In the data rows, the value 128 means zero.
Here are some points:
[137 126 136 114 148 157 119 166 101 109  90 146 115 143 147 109]
[126 135 102 142 173 114 163  90 155 158 177 114 144 137 131 138]
[112 152 117 112 151 124 146 114 124 114 123 127 145 140 148 131]
[133 126 136 163 105 105 117 101 163 150 163 112 131 132  91 124]
[136 107 174 126  50 160  81 170 140 156  97 149 140 119 131 149]
[139 142 135 131 131 127 136 118 130 118 125 174 130 148 132 147]
[122 129 175 140 108 156 118 134 152  92  98 150  95 144 117 117]
[152 136 121 138 138 117 133 130 125 119 162 107 118 122 150 119]
[130 139  88 110 166 106 142  99 131 169 164 117 135 130 132 138]
[ 97 100  82 137 126 122 171 128 158 186 144  92 148 118 134 141]
[128 132 109 123 120 136 120 150 113 131 122 108 125 125 152 105]
[137 110 117 136 100 127 127 134 107 106 128 134 137  98 132 119]
[ 94 113 173 103 154 149 152 111 135  80 116 141 110 126 129 139]
[119 134 154 114 129 149 122 150 120  99  92 131  99 136 135 112]
[ 99 117 154 176  51 173  78 106 138 157 106 121 142  90 107 127]
[103 140 122 117 151 136 148 148 135 132 105 123 137 164 128 132]
[138 120 110 116 115 113 113 128 108 104 134 144 126 134 139 133]
[102 142 165  82  88 153  92 141 134 120  48 152  86 114 114 135]
26 more points follow, each with its number after it:
[ 91 134 134 121  99 138 125 134 146 158  79 122 144 153 117 139] 0
[125 124 101 140 146 148 148 108 108 121 111 128 176 106 133 137] 1
[115 138 161  95  85 168  80 134  90 107  80 141  65 124 109 136] 2
[116 121 120 130 115 136 143 135 139 124 131 116 132 137 126 135] 3
[ 51 188  89  81 191 133 114  62 172 200  62 150 172 121 102 152] 4
[ 84 146 108 108 133 136 155 102 164 141 118 129 146 176 128 167] 5
[143 169 133 153 144 122 111 160  73 151 138 103 126 151 156 116] 6
[118 150 115  62 154 123 136 135  93 132  99  95 103 116 157 129] 7
[131 121 151 110 138 128 118 120 123 107 123 134 129 108 107 129] 8
[143 117 115 155 118 131 125 116 128 141 163 125 125 110 129 133] 9
[135 107 107 129 112 117 155 105 130 111 154 124 123 110  91 161] 10
[119 140 147 118 142 146 128 158 132 103  99 136 109 136 127 116] 11
[164 212 170  52 180 115 118 104 117 136 114  72  72 154 159 142] 12
[180 118 122 118 150  97 122 106 103 119 173 134  90 109 111 142] 13
[102 164  95 147 109  41 133 163  94 146 170  81 198 193  92 141] 14
[141 165 124 143 141 117 114 151  99 140 148 111 133 152 150 129] 15
[144  81 121 154 108 121 154 127 100 134 175 121 120  82 108 133] 16
[121 132 125 119 122 120 128 108 120  86 151 106 133 109 127 114] 17
[153  85 125 145 111 122 144 129  98 133 170 118 116  72 106 132] 18
[ 95 126 114 133  84 131 127 128 142 150  90 123 147 133 122 146] 19
[103 148 102 139 116  54 147 154  99 147 154  79 192 177  87 135] 20
[ 97 130 102  97 145 121 185 129 129 105 106 123 154 139 116 157] 21
[157  87 144 142 154 148 127 161 119  78 130 130 119 142 144  76] 22
[141 112 114 101 126 128 135 132 109  99 115 135 116 106 119 124] 23
[144  95  94  90 145 131 147 130 103  81 130 125 106  90 115 120] 24
[146 108 123 144  91 125 124 127 101 109 133 131 140  92 136 122] 25
Which of these numbered points is nearest to each point below by angle, seen from the average point of the first points? Its number follows each.
[143 193 156  85 155 117 118 133 122 134 108  95  91 150 151 155] > 12
[132 136 142 112 153 148 119 165 110 111  90 138 118 144 138 114] > 11
[129 122 110 139 132 128 130 107 129 142 151 124 131 113 132 131] > 9
[102 124 105 111 133 135 166 124 132 108 126 132 154 127 116 164] > 21
[142 118  63 151 137 133 133 113 123 154 175 130 153  72 145 124] > 9
[107 138 124  78 146 134 110 145 110 127  72 159 126 127 136 143] > 7
[104 131 116 119 138 143 143 120 151 149 125 124 132 157 124 150] > 5
[100 166 155 128 106 146 112 119 179 104  66 142 132 158 129 142] > 0
[182 114 117 127 147  92 119 100 111 113 171 145 108 128 110 129] > 13
[104 121 120 111 153 105 154  91 184 148 118 187 141 146 123 185] > 5
[168 125 118 120 162 105 117  95 115 127 167 146 112 113 109 143] > 13
[128 119 146 102 135 124 124 123 127 102 117 132 138 127 104 127] > 8
[ 89 154 198 116 112 152 115 156 208 135  25 133 103 199 142 126] > 0
[120 106 130 144  61 116  83 160 145 142 105 144 125 139 123 133] > 19
